128 stands for zero in the data rows.
Some points, one per row:
np.array([35, 120, 210, 217, 111, 145, 126, 138, 123, 123, 116, 164])
np.array([78, 41, 161, 152, 182, 247, 239, 120, 90, 114, 86, 61])
np.array([69, 108, 232, 159, 157, 69, 191, 44, 124, 48, 73, 141])
np.array([116, 119, 216, 176, 110, 105, 186, 134, 62, 96, 140, 134])
np.array([101, 110, 188, 144, 146, 170, 185, 94, 115, 86, 89, 123])
np.array([136, 106, 255, 72, 128, 98, 86, 131, 169, 157, 34, 135])
np.array([107, 109, 164, 137, 138, 97, 171, 105, 165, 70, 121, 127])
np.array([142, 138, 169, 43, 168, 99, 139, 188, 126, 200, 4, 218])
np.array([160, 227, 89, 113, 106, 115, 73, 235, 106, 164, 150, 99])
np.array([115, 190, 159, 150, 114, 112, 126, 178, 104, 197, 80, 171])
np.array([198, 163, 81, 61, 148, 117, 99, 192, 213, 33, 115, 178])
np.array([134, 198, 67, 107, 136, 77, 80, 109, 146, 175, 186, 141])
np.array([141, 135, 189, 95, 142, 116, 104, 151, 151, 174, 138, 152])
np.array([60, 125, 240, 153, 99, 202, 78, 111, 135, 78, 152, 129])
np.array([106, 112, 157, 121, 147, 188, 36, 117, 96, 177, 114, 182])
np.array([230, 99, 186, 255, 81, 174, 52, 109, 110, 204, 157, 144])
np.array([142, 73, 98, 157, 106, 104, 113, 138, 114, 198, 171, 97])
np.array([181, 81, 117, 59, 106, 176, 173, 102, 121, 146, 106, 128])
np.array([140, 137, 202, 123, 142, 153, 91, 120, 110, 108, 167, 209])
np.array([184, 132, 24, 91, 20, 84, 175, 132, 190, 124, 168, 139])
Here are 16 more points, each followed by its number:
np.array([95, 163, 222, 115, 103, 179, 89, 140, 124, 158, 150, 133]) 0
np.array([74, 149, 242, 89, 105, 99, 104, 130, 99, 142, 103, 128]) 1
np.array([156, 86, 132, 102, 120, 136, 171, 100, 162, 100, 125, 157]) 2
np.array([124, 230, 83, 76, 137, 83, 93, 167, 151, 175, 184, 149]) 3
np.array([61, 128, 111, 171, 62, 131, 180, 96, 133, 108, 113, 94]) 4
np.array([118, 145, 154, 123, 126, 128, 64, 145, 93, 154, 123, 70]) 5
np.array([119, 126, 125, 107, 66, 165, 96, 124, 100, 144, 145, 122]) 6
np.array([126, 133, 43, 139, 81, 114, 195, 184, 177, 137, 68, 114]) 7
np.array([200, 151, 98, 63, 142, 129, 103, 150, 149, 181, 133, 146]) 8
np.array([82, 79, 211, 25, 136, 162, 238, 113, 137, 101, 69, 116]) 9
np.array([86, 103, 128, 184, 129, 137, 133, 121, 113, 128, 134, 21]) 10
np.array([146, 142, 1, 109, 126, 0, 186, 171, 136, 169, 118, 115]) 11
np.array([106, 133, 0, 156, 66, 137, 164, 123, 138, 122, 120, 150]) 12
np.array([34, 189, 96, 151, 255, 106, 163, 255, 129, 78, 162, 89]) 13
np.array([37, 150, 29, 100, 48, 119, 77, 42, 87, 180, 175, 78]) 14
np.array([195, 139, 202, 106, 165, 100, 74, 131, 114, 149, 140, 153]) 15
Which of these numbered points is nearest to each point below, looking only along the 5 directions in which the first points spread most? Its number follows each.
np.array([73, 136, 70, 35, 140, 104, 144, 138, 152, 147, 107, 37]) > 7
np.array([158, 100, 188, 255, 164, 140, 137, 158, 143, 122, 144, 186]) > 0
np.array([142, 136, 164, 67, 113, 176, 104, 235, 126, 127, 116, 143]) > 15
np.array([117, 55, 231, 123, 163, 92, 192, 85, 130, 86, 177, 66]) > 4
np.array([226, 148, 34, 62, 130, 92, 138, 141, 172, 187, 163, 121]) > 8
np.array([131, 79, 0, 154, 109, 57, 199, 69, 191, 108, 148, 80]) > 12
np.array([117, 135, 92, 213, 122, 131, 147, 104, 80, 117, 115, 60]) > 10
np.array([126, 144, 87, 187, 129, 112, 141, 141, 64, 150, 154, 89]) > 14
np.array([178, 122, 48, 89, 86, 9, 86, 147, 124, 134, 161, 97]) > 3
np.array([66, 129, 238, 128, 188, 112, 107, 133, 112, 143, 98, 137]) > 1
np.array([201, 89, 0, 79, 149, 112, 125, 130, 141, 108, 171, 129]) > 12
np.array([176, 176, 57, 111, 141, 80, 164, 134, 149, 126, 136, 138]) > 7
np.array([184, 126, 180, 82, 186, 135, 161, 143, 150, 146, 73, 222]) > 15
np.array([118, 85, 142, 180, 107, 111, 142, 101, 91, 148, 84, 122]) > 10
np.array([143, 99, 113, 92, 227, 255, 120, 123, 130, 99, 142, 151]) > 2
np.array([142, 176, 0, 72, 149, 52, 127, 157, 135, 146, 106, 42]) > 11
